[ 6.09 -5.13 -5.13 -1.44 -5.13  4.17  0.06] : j619
[ 5.53  0.23  0.98 -1.04  5.53  4.12  6.08] : j611
[-2.22 -0.69 -3.90 -3.90 -3.90  2.14 -2.28] : j727
[-0.43  1.59 -1.31  4.40  0.48  2.12  2.88] : j662
[ 2.02  2.02 -1.05  2.56 -1.71  2.02  2.02] : j666
howmany j666: [2.02] -> 4
howmany j611: [-1.04] -> 1
howmany j611: [5.53] -> 2
howmany j619: [6.09] -> 1
howmany j619: [-5.13] -> 3
howmany j727: [-3.90] -> 3

[ 0.96  0.51  2.27  3.38  4.63  3.57  3.57  1.38 -3.35 -2.57 -2.74  0.42
  3.57] : j303
[ 0.05  3.85 -0.77 -0.86 -3.36 -2.42 -1.93  6.72  4.10  2.73  1.33 -7.99
 -4.41] : j263
[-1.21 -2.41 -2.41  0.83 -0.56 -1.86 -2.41  0.83 -1.91 -2.41 -0.72 -3.40
 -4.97] : j9
howmany j9: [-2.41] -> 4
howmany j303: [3.57] -> 3

[ 0.39  1.96  3.05  7.86 -2.84  2.23  1.29 -0.08  0.39  1.37  2.12  3.06
  0.52]  j693
[-1.04  1.18  2.86  3.22 -0.57  2.21  0.56  0.41  2.13  0.99  3.48 -1.97
  2.39]  j115
[-0.70 -0.12  6.21  3.23  2.51  6.23  3.33 -0.60  4.97  0.57  2.47  1.59
  3.25]  j431
[-3.82  4.00 -2.60 -3.29 -0.13  2.39 -0.34 -1.90  2.99  9.41 -2.22 -6.02
 -1.76]  j51
[ 0.98 -0.12  6.21  1.23  2.51  6.23  1.59 -0.60  4.97 -1.90  2.47  1.59
  3.25]  j717
[-1.04 -1.04 -1.04  3.22  0.56  0.56  0.56  0.41  0.56  0.99  3.22  0.97
  0.97]  j813
howmany j717: [0.98] -> 1
howmany j693: [0.39] -> 2
howmany j813: [3.22] -> 2
howmany j813: [0.56] -> 4

[ 0.82 -2.49 -0.03  3.67 -3.58  1.38  0.94 -3.95 -3.51  3.36 -0.94  0.67
 -5.28  2.88  0.66  1.62  1.38  5.63  2.45  5.16  1.38 -2.04 -1.22 -1.81
 -0.52  2.19 -2.55 -1.43  1.38  1.38] -> j774
[ 2.08  4.28  3.87 -1.42 -3.28  2.74 -1.49 -3.28  2.59 -2.83 -1.74 -1.70
 -1.23  3.22 -4.34 -5.50 -0.57 -1.23 -3.28  4.28  2.80  1.52  1.63  4.28
 -2.28 -3.28  4.28 -3.66  2.92 -3.40] -> j78
[ 3.37  5.59 -0.04 -3.40  0.52  3.35 -5.46  2.00 -3.58 -0.26 -1.30  7.19
 -0.27  4.98 -4.52 -4.43 -1.36  4.45  1.20 -0.84  3.86 -3.63 -1.75 -0.49
 -0.62  0.14  0.72  9.84  2.19  0.07] -> j291
[ 3.74  2.69 -0.30  1.03 -3.97  2.09 -2.94 -0.33 -5.48  2.66 -1.16  3.59
 -3.86  2.62 -3.59 -1.87 -3.59  6.92  0.73  4.64  1.03 -3.37 -0.50 -1.60
  0.66  0.19 -0.38  7.91  1.92  3.04] -> j658
[ 4.78  7.08  0.01 -2.11  0.62  3.75 -6.67 -0.58  4.27  1.26 -0.58  8.03
 -0.95  5.10 -2.10 -6.21 -4.46  6.91  1.93  0.29 -3.33 -3.33 -4.36 -4.64
 -2.86 -0.21 -1.67 -2.11 -2.11  0.33] -> j641
howmany j658: [-3.60] -> 0
howmany j774: [0.66] -> 1
howmany j78: [4.29] -> 0
howmany j641: [-0.58] -> 2
howmany j78: [-3.28] -> 4
howmany j641: [-2.12] -> 0
howmany j774: [1.38] -> 5

[-5.49  4.47 -3.39 -1.59 -1.86  4.10  0.75 -0.33 -1.23  0.36  4.84  6.94
  3.97 -5.87 -0.33  2.03  2.18]  j286
[ 2.93  1.17  2.56  4.71 -3.41 -1.97  1.75 -3.83  4.03  2.64  3.23  0.13
  6.99  4.53  0.60  0.76 -0.36]  j689
[-6.07 -0.16  5.10  2.99  0.66 -0.78  2.46 -8.18 -4.90 -2.00  1.83 -1.00
  1.17 -3.20 -0.72  4.25  3.91]  j678
[-1.19  3.82 -7.29 -2.51  1.30  2.11  1.63  0.89  0.81  2.07  7.56  1.17
  3.89 -5.49  1.96  1.19  5.31]  j367
[ 0.46 -3.94  0.34  0.46 -4.41 -3.52 -6.85 -3.52 -5.53  0.46  1.67  0.46
  0.46  1.45  0.83  3.24 -3.52]  j260
[-5.41  2.74  4.35 -1.70 -3.31 -1.22 -1.95  7.52  1.82 -3.93  0.62 -2.79
  2.04 -3.36 -0.09 -2.58  2.88]  j984
[ 4.45 -4.17 -2.59  3.86 -3.28 -4.58  1.31  0.14 -2.72 -1.18  3.89 -4.17
  0.55 -5.88 -6.01  0.40 -4.17]  j640
[ 0.73 -1.25  4.66  0.37  2.41  0.08  5.63 -4.68  0.10 -2.18 -2.03 -4.26
  3.85 -6.36  0.94  6.39 -1.24]  j906
howmany j260: [-3.52] -> 3
howmany j286: [0.36] -> 1
howmany j260: [0.46] -> 5
howmany j640: [-4.17] -> 3

